Each row has a name. Each question is about the rows just above it. Places in a row count from 0.

155 45 72 165 87 150 101 39  zes
87 191 118 51 49 134 124 113  fedu
87 191 118 51 49 49 67 55  memov
Changed memov: 88 191 118 51 49 49 67 55. Place and old value:
0, 87
Where does 87 190 118 51 49 49 67 55 differ from memov, and what was there?
1, 191
One entry of zes was changed: 155 45 72 165 87 150 102 39. Where, and from what?
6, 101
Changed zes: 156 45 72 165 87 150 101 39. Place and old value:
0, 155
One entry of fedu was changed: 87 191 118 52 49 134 124 113. Where, and from what?
3, 51

102 105 104 182 67 146 103 147 121 108 63 = Sirud
79 120 127 60 93 125 119 97 70 66 112 = peze
57 170 123 125 99 87 54 80 96 141 89 = bavo
80 176 168 58 58 179 146 126 67 41 86 = Bagi
One entry of bavo was changed: 57 170 123 125 99 87 54 80 96 140 89. Where, and from what?
9, 141
Changed peze: 79 120 128 60 93 125 119 97 70 66 112. Place and old value:
2, 127
One entry of peze was changed: 79 120 127 61 93 125 119 97 70 66 112. Where, and from what?
3, 60
Where does 80 176 168 58 58 179 146 126 66 41 86 differ from Bagi, and what was there?
8, 67
One entry of peze was changed: 79 120 127 60 93 125 119 97 70 67 112. Where, and from what?
9, 66
Changed bavo: 57 170 122 125 99 87 54 80 96 141 89. Place and old value:
2, 123
One entry of peze was changed: 79 120 127 60 93 125 119 97 70 66 111. Where, and from what?
10, 112

142 168 109 143 124 = didir
152 185 120 155 132 = lil
141 155 110 153 122 = Geka
One entry of didir was changed: 142 169 109 143 124. Where, and from what?
1, 168
Where does 141 156 110 153 122 differ from Geka, and what was there?
1, 155
Where does 141 168 109 143 124 differ from didir, and what was there?
0, 142
Changed Geka: 141 155 109 153 122. Place and old value:
2, 110
Where does 142 168 109 143 123 differ from didir, and what was there?
4, 124

168 159 103 100 = Peg
183 111 99 98 = Rifi
99 99 104 171 = lam
98 103 157 170 = daka
One entry of Peg was changed: 168 158 103 100. Where, and from what?
1, 159
Changed Peg: 167 159 103 100. Place and old value:
0, 168
Changed Peg: 168 159 104 100. Place and old value:
2, 103

93 95 87 40 63 125 43 38 130 -> zum
109 80 96 148 120 46 105 102 56 -> nisu
92 76 99 91 70 77 134 93 55 -> Kadev
123 82 97 171 120 49 84 129 63 -> let
100 78 87 85 83 26 144 76 33 -> bove
86 87 83 42 79 96 66 19 110 -> Govi
Where does 123 82 97 171 120 48 84 129 63 differ from let, and what was there?
5, 49
Changed Govi: 86 87 83 42 79 96 65 19 110. Place and old value:
6, 66
Where does 100 78 87 84 83 26 144 76 33 differ from bove, and what was there?
3, 85
Where does 109 80 96 148 120 46 105 103 56 differ from nisu, and what was there?
7, 102
Changed nisu: 109 81 96 148 120 46 105 102 56. Place and old value:
1, 80
Where does 92 95 87 40 63 125 43 38 130 differ from zum, and what was there?
0, 93
Changed let: 123 81 97 171 120 49 84 129 63. Place and old value:
1, 82

91 104 130 82 115 48 120 63 65 82 55 56 105 108 90 97 69 105 85 63 75 124 155 128 110 74 131 112 131 86 57 90 53 67 117 114 75 81 147 65 87 105 119 123 104 71 78 134 93 52 107 94 68 142 126 96 -> bafi
74 103 113 28 115 49 80 99 105 127 88 103 110 104 28 109 99 161 69 44 44 57 128 174 180 82 111 109 104 75 120 68 128 124 131 101 68 68 55 101 135 98 118 111 85 88 97 118 108 117 81 107 73 88 134 66 -> rok
100 92 70 95 88 135 73 139 135 122 136 154 99 91 81 111 139 121 102 118 103 58 58 97 123 128 74 88 69 101 148 102 170 144 89 86 118 111 35 138 130 101 87 72 90 125 123 66 110 156 93 106 118 54 83 85 -> peleb
119 92 81 147 83 149 105 114 107 89 125 124 91 95 143 105 116 64 126 149 145 113 62 45 54 126 80 93 78 118 108 120 111 99 71 92 129 127 109 116 86 104 82 81 110 119 112 76 99 115 111 102 131 86 69 115 -> Vub
120 94 84 150 83 145 110 110 103 84 119 118 92 95 146 103 108 58 128 147 145 118 66 41 50 120 85 95 82 118 99 122 97 90 74 96 126 127 121 109 83 102 83 85 111 114 106 78 98 104 112 100 128 95 70 117 -> Zudil
One entry of Vub was changed: 119 92 81 147 83 149 105 114 107 89 125 125 91 95 143 105 116 64 126 149 145 113 62 45 54 126 80 93 78 118 108 120 111 99 71 92 129 127 109 116 86 104 82 81 110 119 112 76 99 115 111 102 131 86 69 115. Where, and from what?
11, 124
Where does 73 103 113 28 115 49 80 99 105 127 88 103 110 104 28 109 99 161 69 44 44 57 128 174 180 82 111 109 104 75 120 68 128 124 131 101 68 68 55 101 135 98 118 111 85 88 97 118 108 117 81 107 73 88 134 66 differ from rok, and what was there?
0, 74
Changed Zudil: 120 94 84 150 83 145 110 110 103 84 119 118 92 95 146 103 108 58 128 147 145 118 66 41 50 121 85 95 82 118 99 122 97 90 74 96 126 127 121 109 83 102 83 85 111 114 106 78 98 104 112 100 128 95 70 117. Place and old value:
25, 120
Where does 120 94 84 150 83 145 110 110 104 84 119 118 92 95 146 103 108 58 128 147 145 118 66 41 50 120 85 95 82 118 99 122 97 90 74 96 126 127 121 109 83 102 83 85 111 114 106 78 98 104 112 100 128 95 70 117 differ from Zudil, and what was there?
8, 103
One entry of Zudil was changed: 120 94 84 150 83 145 109 110 103 84 119 118 92 95 146 103 108 58 128 147 145 118 66 41 50 120 85 95 82 118 99 122 97 90 74 96 126 127 121 109 83 102 83 85 111 114 106 78 98 104 112 100 128 95 70 117. Where, and from what?
6, 110
One entry of peleb was changed: 100 92 70 95 88 135 73 139 135 122 136 154 99 91 81 111 139 121 102 118 103 58 58 97 123 128 74 88 69 101 148 102 170 144 89 86 118 112 35 138 130 101 87 72 90 125 123 66 110 156 93 106 118 54 83 85. Where, and from what?
37, 111

100 78 110 9 90 80 98 114 61 100 = bura
100 78 110 9 90 80 91 114 61 100 = nis
100 78 144 9 90 80 98 114 61 100 = zem
One entry of zem was changed: 100 78 143 9 90 80 98 114 61 100. Where, and from what?
2, 144
Changed bura: 100 78 110 9 89 80 98 114 61 100. Place and old value:
4, 90
Changed bura: 100 78 110 10 90 80 98 114 61 100. Place and old value:
3, 9
Where does 100 78 144 9 90 80 97 114 61 100 differ from zem, and what was there?
6, 98

112 126 90 123 149 = lut
112 126 90 124 178 = bof
97 133 93 118 168 = latu
94 97 82 84 106 = refa
112 126 120 124 178 = depes
Changed refa: 94 97 83 84 106. Place and old value:
2, 82
Changed refa: 94 97 82 84 107. Place and old value:
4, 106
Where does 112 126 90 124 149 differ from lut, and what was there?
3, 123
Changed bof: 112 126 90 124 179. Place and old value:
4, 178

173 158 186 99 70 -> suv
70 69 48 53 91 -> roni
87 87 83 172 142 -> kas
Changed kas: 87 87 82 172 142. Place and old value:
2, 83
Changed suv: 174 158 186 99 70. Place and old value:
0, 173
Where does 87 86 83 172 142 differ from kas, and what was there?
1, 87

95 78 86 100 85 93 97 127 77 75 129 84 101 110 87 136 87 90 94 86 50 116 95 106 = seb
73 126 116 49 120 52 70 83 131 136 86 119 69 91 114 93 115 105 37 114 44 77 44 80 = Kidar
112 142 127 102 130 113 107 47 145 149 43 132 98 80 126 29 126 118 114 127 107 69 112 89 = gek
95 78 86 100 85 93 97 127 77 75 129 84 101 110 87 136 87 90 94 86 98 116 95 106 = Bazak
Where does 73 126 116 49 119 52 70 83 131 136 86 119 69 91 114 93 115 105 37 114 44 77 44 80 differ from Kidar, and what was there?
4, 120
Changed Kidar: 73 126 116 49 120 52 69 83 131 136 86 119 69 91 114 93 115 105 37 114 44 77 44 80. Place and old value:
6, 70

102 174 94 171 101 174 99 101 101 173 100 100 101 101 173 175 174 101 101 172 172 -> Pules
175 101 175 100 102 173 173 100 98 175 101 99 173 174 172 99 174 174 173 100 174 -> nuvod
169 101 99 98 99 102 174 100 99 175 100 100 175 102 175 101 170 175 172 180 173 -> rup
175 101 175 174 100 99 173 100 100 168 100 174 174 170 169 102 175 170 175 100 174 -> rifa
Where does 169 101 100 98 99 102 174 100 99 175 100 100 175 102 175 101 170 175 172 180 173 differ from rup, and what was there?
2, 99
Changed Pules: 102 174 94 171 101 174 99 101 101 173 100 100 101 101 173 175 174 100 101 172 172. Place and old value:
17, 101
Where does 169 101 99 99 99 102 174 100 99 175 100 100 175 102 175 101 170 175 172 180 173 differ from rup, and what was there?
3, 98
Changed rup: 169 101 99 98 99 102 174 100 99 175 100 100 175 102 175 101 170 175 171 180 173. Place and old value:
18, 172
One entry of nuvod was changed: 175 101 175 100 103 173 173 100 98 175 101 99 173 174 172 99 174 174 173 100 174. Where, and from what?
4, 102
One entry of rifa was changed: 175 101 175 174 100 99 173 100 101 168 100 174 174 170 169 102 175 170 175 100 174. Where, and from what?
8, 100

80 123 95 97 96 98 102 116 75 89 100 85 155 101 102 151 103 108 90 97 101 : fis
84 99 99 93 95 64 103 164 81 89 97 111 120 98 101 120 101 105 90 102 99 : Zame
117 99 99 111 108 26 98 90 118 115 105 100 137 105 99 61 99 98 114 99 102 : Nar
113 97 106 103 107 78 100 55 116 110 101 107 95 101 97 71 97 97 109 102 100 : Beze
132 109 107 104 109 85 98 89 138 122 100 77 113 95 98 116 97 101 121 99 95 : Denot
75 120 101 90 92 116 102 69 70 84 97 121 144 95 101 100 101 107 85 100 98 : Fotim
68 102 103 85 90 119 105 78 64 76 96 128 86 94 100 116 97 103 80 106 98 : dadag
123 105 93 115 109 80 97 61 126 118 105 50 87 107 102 129 104 99 115 93 104 : rit
123 94 96 109 107 86 98 69 127 115 103 71 52 103 101 124 102 97 113 95 101 : vibu
Changed dadag: 68 102 103 85 90 119 105 78 63 76 96 128 86 94 100 116 97 103 80 106 98. Place and old value:
8, 64
Where does 117 99 99 111 108 26 98 90 118 115 105 100 137 105 99 61 99 98 113 99 102 differ from Nar, and what was there?
18, 114
Changed dadag: 68 102 103 85 90 119 105 78 64 76 96 128 86 94 100 116 97 104 80 106 98. Place and old value:
17, 103
Where does 123 94 96 109 107 86 98 69 127 115 103 71 52 103 102 124 102 97 113 95 101 differ from vibu, and what was there?
14, 101
Changed Fotim: 75 120 101 90 92 116 102 69 70 84 97 121 144 96 101 100 101 107 85 100 98. Place and old value:
13, 95
Changed Beze: 113 97 106 103 107 78 100 55 116 110 101 107 95 101 97 71 97 97 109 101 100. Place and old value:
19, 102
Changed rit: 123 105 93 115 109 80 97 62 126 118 105 50 87 107 102 129 104 99 115 93 104. Place and old value:
7, 61

83 89 171 77 94 121 97 135 77 90 151 72 118 14 55 -> Bubif
93 73 123 143 87 122 91 71 124 131 93 137 103 93 99 -> sagum
79 95 79 109 89 85 123 90 133 169 96 118 115 91 138 -> faf
118 76 95 30 85 112 65 91 115 78 94 48 66 106 30 -> fotal
Where does 83 89 171 77 94 121 97 135 77 90 151 72 119 14 55 differ from Bubif, and what was there?
12, 118
One entry of faf was changed: 79 95 79 109 89 85 123 90 133 169 96 117 115 91 138. Where, and from what?
11, 118
Where does 83 89 171 77 94 121 97 135 77 90 151 72 117 14 55 differ from Bubif, and what was there?
12, 118

160 172 89 48 86 159 100 117 70 73 83 55 117 = Deza
114 106 179 112 21 112 106 17 112 175 36 98 31 = bif
160 172 89 48 86 159 100 117 70 73 83 55 147 = Pupel
126 133 96 133 28 132 68 26 122 113 59 96 61 = Pef
133 149 59 70 36 148 141 59 79 42 52 94 150 = big
154 150 58 126 88 143 113 54 114 57 82 134 155 = duza
68 44 129 37 91 42 177 86 48 141 83 56 99 = dav
161 164 88 96 174 164 75 146 78 84 176 92 118 = libug
66 54 67 72 181 51 165 184 64 75 179 53 114 = nito
109 99 38 171 109 103 35 113 171 42 109 174 157 = sopuv
Changed libug: 161 164 88 96 174 164 74 146 78 84 176 92 118. Place and old value:
6, 75
Where does 114 106 179 112 21 112 106 17 112 175 36 97 31 differ from bif, and what was there?
11, 98

133 145 118 118 133 142 120 114 116 121 151 116 = tad
178 123 138 138 136 132 142 122 126 119 127 117 = Zope
147 143 137 137 130 121 123 128 125 125 130 115 = Tura
125 148 118 118 130 119 120 125 139 119 128 126 = Bagok
167 129 126 126 127 118 114 136 127 117 135 125 = Puf
139 128 131 131 147 126 125 126 134 129 129 144 = kam
143 144 161 161 157 120 144 151 131 131 130 130 = miko
125 148 118 118 132 119 120 125 139 119 128 126 = bobu
One entry of Zope was changed: 178 124 138 138 136 132 142 122 126 119 127 117. Where, and from what?
1, 123
One entry of tad was changed: 133 145 118 118 133 142 120 114 116 121 151 115. Where, and from what?
11, 116
Changed Puf: 166 129 126 126 127 118 114 136 127 117 135 125. Place and old value:
0, 167
Where does 125 148 118 119 132 119 120 125 139 119 128 126 differ from bobu, and what was there?
3, 118

91 121 90 94 97 102 86 89 124 128 107 115 132 96 90 148 101 96 121 94 146 105 106 94 101 120 102 102 97 106 92 87 95 99 104 96 115 = Mibir
100 80 55 106 105 68 78 99 96 96 59 112 35 96 97 87 43 101 98 94 93 71 78 99 94 82 102 68 114 68 101 107 111 111 91 95 107 = relap
113 80 105 100 104 82 101 113 90 77 96 79 74 102 124 100 67 78 86 101 71 89 95 106 111 110 108 63 80 76 108 109 116 81 108 107 92 = tapeb
101 111 64 101 102 71 80 96 131 133 69 120 88 98 89 147 57 95 124 97 148 73 92 100 91 115 99 72 107 73 106 103 90 104 112 96 112 = Giru
101 105 82 101 102 77 79 100 123 118 94 105 96 99 114 149 57 79 112 95 129 87 96 98 120 131 108 62 85 74 100 96 114 89 112 109 111 = Bazoz
103 100 76 95 101 65 92 99 114 120 78 99 84 106 93 140 42 70 109 100 127 72 83 93 97 116 103 47 77 52 107 103 91 85 112 100 104 = parev
92 82 95 93 94 107 96 98 76 79 101 96 64 104 121 60 96 120 82 95 62 102 97 88 130 91 112 103 103 106 81 85 137 108 75 111 103 = Magut
101 105 82 101 102 77 79 100 123 118 94 105 96 99 114 149 57 79 112 95 129 87 96 98 120 91 88 123 87 121 84 86 81 95 94 84 101 = bikom
101 105 82 101 102 77 79 100 123 118 94 105 96 99 114 149 57 79 112 95 129 87 96 98 120 91 88 150 96 141 77 88 93 95 88 111 72 = Sifo
101 105 82 101 102 77 79 100 123 118 94 105 96 99 114 149 57 79 112 95 129 87 96 98 120 91 88 89 93 98 131 120 77 91 130 91 100 = rav
80 116 73 90 90 77 72 86 129 129 81 111 108 93 114 140 68 84 120 86 144 78 89 89 130 128 103 74 91 73 81 81 110 96 97 118 110 = tun
One entry of relap was changed: 100 80 55 106 105 68 78 99 96 96 59 112 35 97 97 87 43 101 98 94 93 71 78 99 94 82 102 68 114 68 101 107 111 111 91 95 107. Where, and from what?
13, 96
One entry of tun was changed: 79 116 73 90 90 77 72 86 129 129 81 111 108 93 114 140 68 84 120 86 144 78 89 89 130 128 103 74 91 73 81 81 110 96 97 118 110. Where, and from what?
0, 80
One entry of Mibir was changed: 91 121 90 95 97 102 86 89 124 128 107 115 132 96 90 148 101 96 121 94 146 105 106 94 101 120 102 102 97 106 92 87 95 99 104 96 115. Where, and from what?
3, 94
Where does 92 82 95 93 94 107 96 98 76 79 101 96 64 104 121 60 96 120 82 95 63 102 97 88 130 91 112 103 103 106 81 85 137 108 75 111 103 differ from Magut, and what was there?
20, 62
One entry of rav was changed: 101 105 82 101 102 77 79 100 123 118 94 105 96 99 114 149 57 79 112 95 129 87 95 98 120 91 88 89 93 98 131 120 77 91 130 91 100. Where, and from what?
22, 96
Where does 91 121 90 94 97 102 86 89 124 128 107 115 132 96 90 148 101 96 121 94 146 105 106 94 101 120 102 102 97 106 92 87 94 99 104 96 115 differ from Mibir, and what was there?
32, 95

65 94 137 62 103 94 115 101 114 125 162 78 138 126 131 30 98 91 69 114 84 74 76 143 85 110 101 83 75 118 122 100 96 76 133 104 62 -> Buga
91 90 151 90 86 89 81 94 92 169 147 32 128 163 110 32 135 37 65 96 81 15 78 180 86 124 101 53 84 137 127 120 55 64 119 78 107 -> biken
91 90 151 90 86 89 81 90 92 169 147 32 128 163 110 32 135 37 65 96 81 15 78 180 86 124 101 53 84 137 127 120 55 64 119 78 107 -> Lefu
Where does 91 90 151 90 86 89 81 90 92 170 147 32 128 163 110 32 135 37 65 96 81 15 78 180 86 124 101 53 84 137 127 120 55 64 119 78 107 differ from Lefu, and what was there?
9, 169
Changed biken: 91 90 151 90 86 89 81 94 92 169 147 32 128 163 110 32 135 37 66 96 81 15 78 180 86 124 101 53 84 137 127 120 55 64 119 78 107. Place and old value:
18, 65
Changed Lefu: 91 90 151 90 86 89 81 90 92 169 147 32 128 163 110 32 135 37 65 96 81 15 78 180 86 124 101 53 84 137 127 120 55 64 120 78 107. Place and old value:
34, 119
One entry of Buga was changed: 65 94 137 62 103 94 115 101 114 125 162 78 137 126 131 30 98 91 69 114 84 74 76 143 85 110 101 83 75 118 122 100 96 76 133 104 62. Where, and from what?
12, 138
Where does 65 94 137 62 103 94 115 101 114 125 162 78 138 126 131 30 98 91 69 114 84 74 76 143 85 110 101 83 75 118 122 100 96 76 133 103 62 differ from Buga, and what was there?
35, 104
Where does 65 94 138 62 103 94 115 101 114 125 162 78 138 126 131 30 98 91 69 114 84 74 76 143 85 110 101 83 75 118 122 100 96 76 133 104 62 differ from Buga, and what was there?
2, 137

97 139 59 81 107 125 78 = fubig
147 110 103 99 62 86 80 = Lud
100 159 92 60 89 134 67 = neb
109 65 87 168 103 110 65 = doso
114 156 64 158 63 112 159 = bop
147 110 103 74 170 42 157 = giv
100 159 92 60 96 128 58 = lapum
97 139 99 81 107 125 78 = kare
51 72 161 100 56 84 74 = sado
101 68 73 161 120 123 68 = Nopin
87 140 71 70 111 144 61 = Tuvi
63 72 94 85 93 74 90 = Fodu
Changed Tuvi: 87 140 71 70 111 145 61. Place and old value:
5, 144
Changed neb: 100 159 92 60 89 134 68. Place and old value:
6, 67
Where does 101 68 73 161 121 123 68 differ from Nopin, and what was there?
4, 120

99 93 84 93 115 94 -> gubaf
92 90 60 86 98 90 -> rusu
144 80 72 104 100 30 -> ruve
75 115 137 89 99 153 -> Deru
99 91 42 98 82 78 -> nas
Where does 144 80 73 104 100 30 differ from ruve, and what was there?
2, 72
Where does 75 115 137 89 99 152 differ from Deru, and what was there?
5, 153
Where does 98 93 84 93 115 94 differ from gubaf, and what was there?
0, 99

102 84 135 75 108 117 80 86 137 -> nuno
189 83 135 112 28 137 27 48 71 -> Movur
102 84 135 75 108 117 80 86 112 -> bozuf
Changed bozuf: 103 84 135 75 108 117 80 86 112. Place and old value:
0, 102
Changed bozuf: 102 84 136 75 108 117 80 86 112. Place and old value:
2, 135
Changed nuno: 102 84 135 75 108 117 79 86 137. Place and old value:
6, 80
Changed nuno: 102 84 135 75 108 117 80 85 137. Place and old value:
7, 86
Changed Movur: 190 83 135 112 28 137 27 48 71. Place and old value:
0, 189

131 134 108 102 138 138 141 107 -> Rume
149 68 119 104 100 149 57 80 -> lozul
133 100 78 94 126 59 87 100 -> laka
149 68 119 104 100 149 57 32 -> kagur
119 103 64 132 52 52 100 110 -> Pudap
Changed kagur: 149 68 119 105 100 149 57 32. Place and old value:
3, 104
One entry of lozul was changed: 149 68 118 104 100 149 57 80. Where, and from what?
2, 119
One entry of kagur was changed: 149 68 119 104 99 149 57 32. Where, and from what?
4, 100
Changed kagur: 149 68 119 104 100 150 57 32. Place and old value:
5, 149

166 119 93 57 127 99 89 90 108 70 143 46 87 78 78 104 = repom
126 104 110 74 94 93 72 115 113 82 145 88 83 91 84 130 = Kip
142 98 120 85 120 106 115 93 106 76 98 104 93 107 90 101 = basu
152 128 90 89 93 83 80 93 82 104 105 83 109 86 85 122 = nev
One entry of repom was changed: 166 119 93 57 127 100 89 90 108 70 143 46 87 78 78 104. Where, and from what?
5, 99
Where does 152 128 90 89 93 83 80 93 82 104 105 83 109 86 86 122 differ from nev, and what was there?
14, 85
Changed repom: 166 119 93 57 128 99 89 90 108 70 143 46 87 78 78 104. Place and old value:
4, 127
Where does 127 104 110 74 94 93 72 115 113 82 145 88 83 91 84 130 differ from Kip, and what was there?
0, 126
Changed Kip: 126 104 110 74 94 93 72 115 113 82 145 88 83 91 84 129. Place and old value:
15, 130
Changed Kip: 126 104 110 74 94 93 72 115 113 83 145 88 83 91 84 130. Place and old value:
9, 82

